In the rows, zero is written as 128.
One turn sends every row of this set to another row. A few are shown first. Where does it send the rows asked after them?
movil: [151 139 161 137 131 124 108 115 166 141 161 100 147 126 132 106 127 166
 140 136  82 126 136 115 128 136 125 120 126 122 103  99 127 112 157]
kos: [155 145 131 138 130 109 117 128 135 129 157 118 140 142 138 116 122 148
 111 127  74 115 134 134 115 136 157 121 124 127 100  89 122 137 109]
zem: [141 136 181 101 140 109 108 132 135 116 148 140 151 107 120 109  88 144
 120 125 118 129 142  84 111 106  89 127 120 109 126 117  94 119 122]
bup: [135 119 132 129 139  99  96 112 112  90 101 126 130 127 129 149 112 141
 130  96 139 128 160 112 124 116 140 136 120  95 147 106 134 145 120]
Nede: [124 126 160 101 129 140 172 108 129 105 137 157 148 112 127 114 120 125
 120 103 109 125 129 143 128 120 113 130 134 108 107 135 129 145 120]
vip: [142 108 123 106 142  96 116 104 108 117 106 119 130 130 131 134 132 160
 121 104 145 114 145 127 121 111 139 125 103 106 143 114 117 128 127]
nikun: [151 139 152 135 135 120 109 124 171 145 157 101 145 128 133 105 123 167
 148 140  93 118 135 110 130 135 118 123 128 128  95 102 127 113 157]
Zeti: [126 116 131 155 117 130 116 125 120 110 118 135 159 120 112 124  68 157
 130 123 137  99 146 120 136  95  85 128 135  98 146 109 133 131 151]
Dipuv: [140 151 171 116 127 141 131  90 126  80 121 126 138 123 128 133 119 125
 131  98  96 131 148 138 122 148 122 142 127 125 116  99 141 154 134]
zelob: [128  97 167 134 114  89 109 114 123 124 151 150 133 122 136 128  88 160
 124 117  98 138 160 123 152 123 143  89 126 121 133 110  97 127 131]
lum: [123 166 146 144 107 105  79 129 108 114 160 120 150 124 141 129 103 143
 117 125 122 131 121 110 169 114 130 123 149  82 131 101 108 116 160]
guz: [128 108 129 175 130 140 125 111 128 118 130 131 143 126 145 118 125 151
 119 113 131 118 122 129 149 120 144 119 120 137 137 101 134 112 117]
tapib: [119 104 171 130 123  81 105 135 112 109 139 166 131 116 136 136 106 168
 131 128 105 135 167 114 165 137 125 120 123 135 135 110 125 135 134]
Segu: [152 140 131 136 130 112 123 122 129 127 157 113 142 150 137 117 130 143
 106 128  73 115 135 143 116 128 159 121 123 125 106  93 131 134 120]
labo: [121 117 140 138 106 113 119 105 135 131 156 147 156 118 131 133 114 160
 133  99 132 164 154 141 166 126 136 125 155  92 105 105 135 139 156]
dufu: [130 143 130 115 132  92  81 127 134  87 138 100 138 107 138 117 109 141
 118 120 109 139 133 128 124 136 147 120 156  92 140 108 125 100 169]
lapin: [138 152 112 104 145 112 102 121 133  91 155 127 162 124 125 124 124 146
  88 118 146 130 135 141 144 110 128 146 115  78 119 114 130 111 136]
niku: [131 106 148 132 152 117 108 153 163 125 143 144 139 124 119 110  95 153
 141 151  97 128 149  98 131 116 113 122 157 122  96 121 146 110 142]
Rirag: [130 114 145 101 115 138 153 132 132 113 138 156 129 136 124 155 122 154
 132 131 103 111 147 143 142 128 105 123 138  92 104 113 130 176 134]
tutuf: [108 144 164  86 150 147 130 126 135 106 137 139 116 107 142 131 130 142
 119 108 119 166 150 100 125 116 111 121 142 100 110 108 113 146 140]
Detuf: [123 112 117  99 146 134 107 115 136 117 140 106 126 118 136 157 101 147
  75 124  89 122 130 113 153 134 105 128 122 103 131 102 121 118 156]
ruvo: [113 161 142 141 107 106  80 127 111 106 160 116 142 122 136 134 102 138
 114 130 117 130 125 113 165 108 123 123 145  79 131  99 104 122 162]
dubib: [109 110 135 120 134 133 134 115 146 106 125 128 138 113 143 122 102 152
  88 119  87 105 129 150 111 137 103 116 147  89 137  88 133 128 152]
nam: [141 118 125 116 147  91 106 103 103  99 103 119 133 129 127 141 126 145
 120  94 134 126 155 119 126 114 136 134 109 107 145 104 123 136 129]
danas: [124 142 153 118 124 115 111 104 140 114 122 145 114 115 142 119 109 130
 112 158  77 115 143 149 145 151  95 122 136 123 131  94 145 125 159]
tusup: [143 144 160 101 146 116 122 140 127 108 141 144 157  84 116 117  88 145
 115 130 107 123 150  91 148 100  93 121 111 121 136 124 113 135 123]
gem: [100 127 137 116 120 144 115 150 127  90 159 156 119 135 132 129  85 153
  99 146 117 125 125 142 146 114 108 111 150 108 126 102 129 124 151]
Suz: [131 122 147  97 120 135 147 130 131 119 141 154 136 139 128 160 120 151
 133 118 103 114 152 147 150 125 104 127 134  94 105 118 133 177 131]
volug: [146 153 147 134 127 152 111 113 134 132 131 112 130 127 124 113 108 127
 162 150  96 133 115 111 119 100 134 125 143 114  88 128 126 119 146]
sutil: [113 148 147 114 120 116 100 126 131 109 169 136 149 141 104 124 132 116
 144  99 153 132 143 110 152 127 111 143 138 111 112 130 131 148 128]
dulon: [127 105 131 142 109 123 121 130 116 115 120 140 154 125 114 126  64 147
 136 135 142  96 133 135 132  96  93 129 138 108 141 105 140 135 151]
Ler: [118 131 143 145 138 142 124 116 110 137 126 128 131 168 130 116 129 123
 125 142 111 102 118 131 110 120 133 132 133 125  95 115 138 113 128]
padeb: [119 116 127 100 142 137 114 119 142 119 138 104 127 120 143 165 100 147
  83 119  91 128 131 115 154 127  97 127 119 105 134 104 119 125 154]
zaf: [119 150 163 152 127 121 132 106 105 102 154 119 168 132 117 122 105 127
 138 100 122 105 161 134 139 126 126 121 142 115 100 120 157 127 170]
sur: [123 126 140 155 143 138 123 111 113 134 131 130 129 169 137 119 132 128
 121 135 108 102 122 128 116 122 132 129 126 129  91 110 128 110 122]
maka: [140 139 150 149 142 110 105 129 149 110 127 138 128 110 133  96 129 160
 127 127  89 135 159 117 126 128 152 126 127  97 113  99  98 145 105]
virog: [124 174 121 114 140  98 105 121 109 113 142 110 143 101 119 106 101 119
 109 141  92 115 153 122 133 125 118 127 132 108 116 138 140 119 168]
numim: [157 140 127 126 144 137 131 144  97 102 120 123 157 121 139 130 107 168
 136 138 112 120 115 107 121  85 129 144 137 107 108 130 138 112 132]
repe: [122 139 175 120 122 103 119 120 119 102 158 151 151 122 129 108 129 132
 155 120 138 140 137 132 153 125 136 132 152 114 110 146 132 104 160]
zopa: [120 146 152 117 116 122 109 124 138 108 162 133 147 141 111 114 134 115
 145 100 158 139 143 105 148 130 114 141 135 111 111 133 129 152 124]
zoge: [140 148 170  97 150 117 116 136 135 109 141 134 154  94 121 110  83 140
 127 127 114 121 147  90 126 105  86 131 109 111 133 126 105 132 123]
fiku: [150 148 136 134 126 148 118 113 122 129 126 108 132 134 130 117 105 132
 164 150  99 126 113 112 122  96 136 123 140 116  84 127 120 124 146]
kovub: [121 112 176 139 116  84 107 122 117 116 151 159 129 117 134 132  93 165
 135 115  96 139 165 120 161 134 128 101 126 133 137 108 114 130 134]
lev: [140 107 131 123 101 117 125 133 119 121 132 141 148 127 112 125  72 149
 141 133 146 102 119 131 118  95 100 125 145 115 136 108 140 132 139]

Detuf turns into lum
kovub turns into zoge
Segu turns into movil
And these:
tusup turns into Zeti
niku turns into numim
virog turns into zaf
sur turns into kos
dufu turns into repe
zelob turns into zem
sutil turns into Suz
lapin turns into labo

